Each row is where one point has got to under a steady rotation. How many ticks took it there?
The counts run from 0 to 850.
[117 109 135  87 120  77 129 154 125 114 150 130 130  90  83 172 137 115
 118 132 121  83 173 162 110 148 115 106  96  79 122  99 133  96 163 151
 118 150 169 147 111  86 142 176 103 141 134 110 155 107 153 135  88 127
  97  98 147 146] -> 355
[146 161 143  75 146 130 103 153 125 149 143 147 138 161 173 106 116 141
 134 130 148 162 105 128 146 136 149 111  97 158 114 103 151 130 118 124
 157  44 149 140  99  89 140 120 167  96 141 182 144  98 117 167 165 114
 112 132 105 127] -> 494
[140 148 133 129 139 185 121 116 136 133 110 114 123 183 189  86 137 142
 151 128 152 128  93 109 144  84 155  89 138 159 102 143 133 158 107  73
 148  96 140 142 131 133 136  99 160 113 158 145 115 107 133 149 177 110
 170 155 100 137] -> 287
[140 137 112 114  90 172 127  80 141  62 171 113 139 119 101 161 165 133
 124 113 138 124 130 134 111 165 102 124  85  98 173 157 157 138 172 137
 122 100 140 157 103 105 144 131  96 161 112 135 147  95 169 159 139 170
 140 138 109 156] -> 172
[166 136 106 134 103 106 112 143 127 119 148 130 134  80 133 116  87 136
  88 120 118 128 132 143 119 137  95 122  85  77 142 109 110 146  99 119
 119 122 175 153 103  89 112 223 133 121 159  95 118 137 170 144 159 110
 113  98 156 159] -> 554
[116 137 117 133 133 167 121  84 113 116 142 121  92 169 140  73 133 134
 146 117 148  86 146 107 158  92 151  80 135 125 103 131 143 119 181  91
  94 141 173 142 134  89 126 112 132 104 163 148 129  84 126 139 127 139
 114 145 101 151] -> 692
[127 106 123 162  83 206 126  89 131 149 136 104 121 121 119 119 127 150
 134 135 138 120 115 126 173  91 109 129 132 118 135 133  96 166 125  89
 105 151 102 172 180 109 131  79 122 103 127 122  99 135 169 156 131 173
 117 148 111 169] -> 815
[157 133 133 155  81 166 159 108 131 124 109  84 108 124 134 152 147 165
 131 148 102 127 153 161 124 111 100 152 127 101 128 120  99 160  84 110
 135 164 129 171 121 186 124 131 103 124 169  81 110 151 178 114 181 118
 174 108 130 152] -> 28
[108 121 162  73  91 100 150 164 153 191 101 131 123  80  98 175 140 141
 129 163 123 133 104 151 164 105  97 154 136 127 138 103  93 133 105 132
 175 141  68 150 144 119 157  69 125 131 123 123 107 133 163 143 110 138
 130 126 111 122] -> 415
[129 110 134 134 147  98 134 109 154  91 132 100  80 123 151 170 117 126
 128 154 154 114 159 175  93 128 135 123 146 114 127 110  81 151 128 114
 144 151 181  89  98 156 128 162 128 104 141  83  89 138 140  95 112  84
 105  85 135 135] -> 743
[103 104 125 130 125  80 136 128 136 163 121 136 142  91  94 200 123 113
  98 123 128 134 111 126 107 166 123 150 187 128 130 156 137 126  88 163
 140 134  95  71 154 136 124 137 142 151  66 143 106 154 132 101  87 123
 151 116 123 118] -> 220
[125 118 128 137 114 124 148  90 147 102 114  77  80 128 115 181 175 151
 136 137 126 115 183 181 101 140 127 135 150  97 132 128 111 133 151 137
 120 165 160 122  82 184 116 146  89 138 154  89 112 119 156  97 139 120
 161  91 117 145] -> 133
[124 152 124  90 156 166 134  94 114  48 168 128 118 176 105 158 174 115
 137  91 127 116 144 121  89 171 155 129 120 126 117 141 166 108 163 138
 121  98 138  89 113 145 137  91 112 132 144 140 168 101 132 135 131 159
 133 153 129 126] -> 582
[103 148 158  96  98 144 155 149 103 164 105 124 138 135  91 110 154 146
 123 114  83 108 104  83 170 109 114 113 125 111 103 118 184  94 124 126
 127 148  93 177 184 106 159  95 113 144 141 131 169 118 136 142 125 162
 172 138 128 139] -> 369
[131 129 134 194 119 183 136  57 112 140 134  92 100 154 181 117 128 141
 120 130  94 165 123 108 137 127 132 146 172 136 110 153 126 163  79 126
 113 141 113 124 157 158 106 122 138  94 124 140  85 161 119 107 172 115
 148 115 128 137] -> 528
[ 96 128 116 147 130 181 128  77 121 118 139 121 127 168 109 100 168 118
 143 102 143  93 137  95 155 113 160 109 162 153  87 169 162 114 164  97
  88 135 114 110 153 133 133  62 118 120 143 157 130 102 106 133 124 169
 151 184  91 141] -> 82
[ 86 147 128 128 126 161 109 108 121 153 142 146 129 157 102 110 153 132
 133  99 144 125 118  91 157 128 159 119 163 167  96 177 188 103 132 119
 103  92 110 109 141 112 120  92 154 121 122 192 133 106  91 138 144 157
 165 178  77 126] -> 83
[100 153 123 111 121 126  92 138 133 172 133 142 140 133 124 108 134 141
 129 121 161 109 122 123 142 145 152 107 146 158 104 160 195 115 137 131
 121  55 149 115  96  91 114 145 179 138 119 179 138  86  95 146 149 119
 150 160  80 130] -> 389
[149 180 139 136 191  97 128 115  93 116 124 138 133 161 168 111 123 125
 104 112  86 152 113  88 110 130 156 134 148 150  97 130 136 120  88 115
 134 127 141  78 133 170 117 139 155  89 175 126 122 160  84 100 170  83
 138 101 169 119] -> 241
[ 97 139 151  88 159  64 154 149 109 136  89 131 112 148 108 166 162 127
 125 124 108  97 155 130 102 120 153 131 182 129  83 112 133  94 127 122
 125 161 124  80 117 179 126 126 124 125 165  97 136 144 109  76 116 103
 151 110 143  95] -> 239
[ 95 136 156 144 111 124 145 120 114 202 122 132  99 128 119 106 139 161
 140 132 123 135 155 121 177 105 139 150 177 156  63 159 163 107 121 121
  97 143  99 109 130 137  96 102 145  96 164 166  93 120  85  98 157 142
 166 113 101 119] -> 733
[130 105 114 147 120 140 144 118 118  81 120  98 145 129  90 179 144 104
 113 104 105  88 145 109  77 161 117 101 147  72 137 132 143 130 125 141
 116 171 136 125 175 134 151 175  92 159 102  88 174 146 170 123  75 138
 128 130 164 137] -> 666
[151 133 159 115 118 176 161  75 148  74 130  88 119 180 142 155 186 133
 147 130 114 144 111 123 116 119 110 103 105 112 167 106 130 161 152 119
 153 138 137 177 135 149 166  86 106 142 121 116 143 115 169 144 142 126
 160 116 123 147] -> 275
[108 160 124  89 170  99 105 133 118 132 135 160 156 161 127 103 139 121
 114  88 144 110 107  86 117 153 168  95 141 174 104 167 194 112 137 115
 119  79 147  80 120 109 122 138 170 142 125 169 149 109  81 121 124 118
 156 164 102 128] -> 688
[ 94 142 126 104 151 143 145  95 131  89 133 141 125 174 104 131 193 118
 140 103 147 108 129 103 125 119 148 106 154 142 124 165 161 114 192 100
 109 145 129 107 158 166 143  48  97 131 137 145 141 100 121 114 109 162
 163 172 108 140] -> 381
[115 118 154  74 116  63 161 154 133 129 121 136 121  97  71 184 165 113
 106 127  93 107 134 139 118 135  86 121 131  87 130  96 138  99 152 150
 137 176 117 146 147 118 162 134  98 157 116 101 146 128 147 107  71 124
 127  89 152 134] -> 661
[146 160 149 168  95 173 143  84 111 142 125  79  90 152 162 134 127 163
 122 135  80 186 140 135 138 139 118 159 131 129 110 124 140 146  73 137
 130 125 123 157 127 159 119 123 129  86 154 135 100 150 129 128 202 113
 150  87 139 136] -> 229
[118 133 133  76 121  72 123 160 130 134 138 144 109 104  83 162 144 137
 129 129 124  85 169 151 125 138 124  96 111  91 105  99 158  92 171 146
 113 119 185 144  78  81 137 174 111 150 148 113 151  95 137 122 105 122
 105  95 118 140] -> 50
[143 151 119 109 180 160 131 105 130  95 104 115 138 210 186  94 136 113
 133 116 130 116  87  88 110  98 156  81 137 146 122 130 129 152 125  74
 142 123 154 121 149 169 144  99 150 123 149 122 125 131 126 127 143  84
 169 145 128 147] -> 586
[146 169 151  96 177  62 139 140 113 121 137 156 116 157 165 135 109 133
 114 136 105 172 120 117 125 122 142 148 127 147 125 100  95 132 106 131
 157 115 127  83 125 147 123 105 145  64 159 122  95 167  91 110 143  93
  89  90 172 113] -> 845
[104 112 137  96 125 100 127 125 163 153 136 130 131  99  88 214 155 122
 122 126 153 128 121 152 111 165 127 159 164 148 131 161 138 124 126 160
 140 101  83  84 101 153 130  98 129 156  68 159 107 126 137 115 107 139
 153 127  83 116] -> 824
[123 137 141 133 125 106 131 131 102 170 129 134 149 114 102 171  98 110
  83 101  93 164  91  94 108 172 122 174 165 140 123 156 149 124  61 170
 119 122  75  88 168 118 129 128 140 113  93 149 130 181 110 111 127 139
 129 121 167 112] -> 19
[ 95 130 136  92 142 137 114 166 123 178  95 135 140 149 131 129 152 127
 132 131 176  84 105 120 127 120 165  87 177 153  84 149 165 118 104  95
 137  94 123  99 135 150 148 133 168 166 115 144 145 105 127 132 127 111
 177 198  83 118] -> 285
